arr =
array([[ 1.7, -1.0, -0.5,  0.5, -0.1, -0.6,  0.2, -0.8, -1.2, -1.0],
       [-1.2,  0.9, -1.2, -2.2, -1.4, -1.5, -0.8, -1.9,  0.7, -1.1],
       [-1.8,  0.4,  0.2, -0.8,  1.2, -0.1, -0.3,  0.2, -2.0, -1.0],
       [ 0.3, -0.5, -1.7, -2.6,  0.1, -0.7,  0.0, -1.9,  0.4, -1.2],
       [ 0.0, -1.5, -1.4, -1.6, -1.2, -2.5, -0.9, -2.8,  0.3, -0.7]])
The 4th entry in reading order -> 0.5
Give the second entry on the diagonal from the top-right corner.
Answer: 0.7
Give the third entry on the diagonal from the top-right corner.
Answer: 0.2
The largest entry in the last column -> -0.7
The entry just left of -0.6 is -0.1
The bottom-left entry is 0.0
The entry in the top-left corner -> 1.7
The smallest entry in the first row: -1.2
The second entry from the end, reading row by row -> 0.3
Give the entry just right of -2.5.
Answer: -0.9
The smallest entry in the first column -> -1.8
The entry directly above -2.5 is -0.7
The entry just left of -1.7: -0.5
The entry just right of the largest entry is -1.0
The top-right entry is -1.0
The fifth-last entry, reading row by row: -2.5
The 3rd entry on the main diagonal: 0.2
Give the smallest entry.
Answer: -2.8
The entry just right of -2.2: -1.4
The entry directly below the largest entry -> -1.2
The 2nd entry on the main diagonal -> 0.9
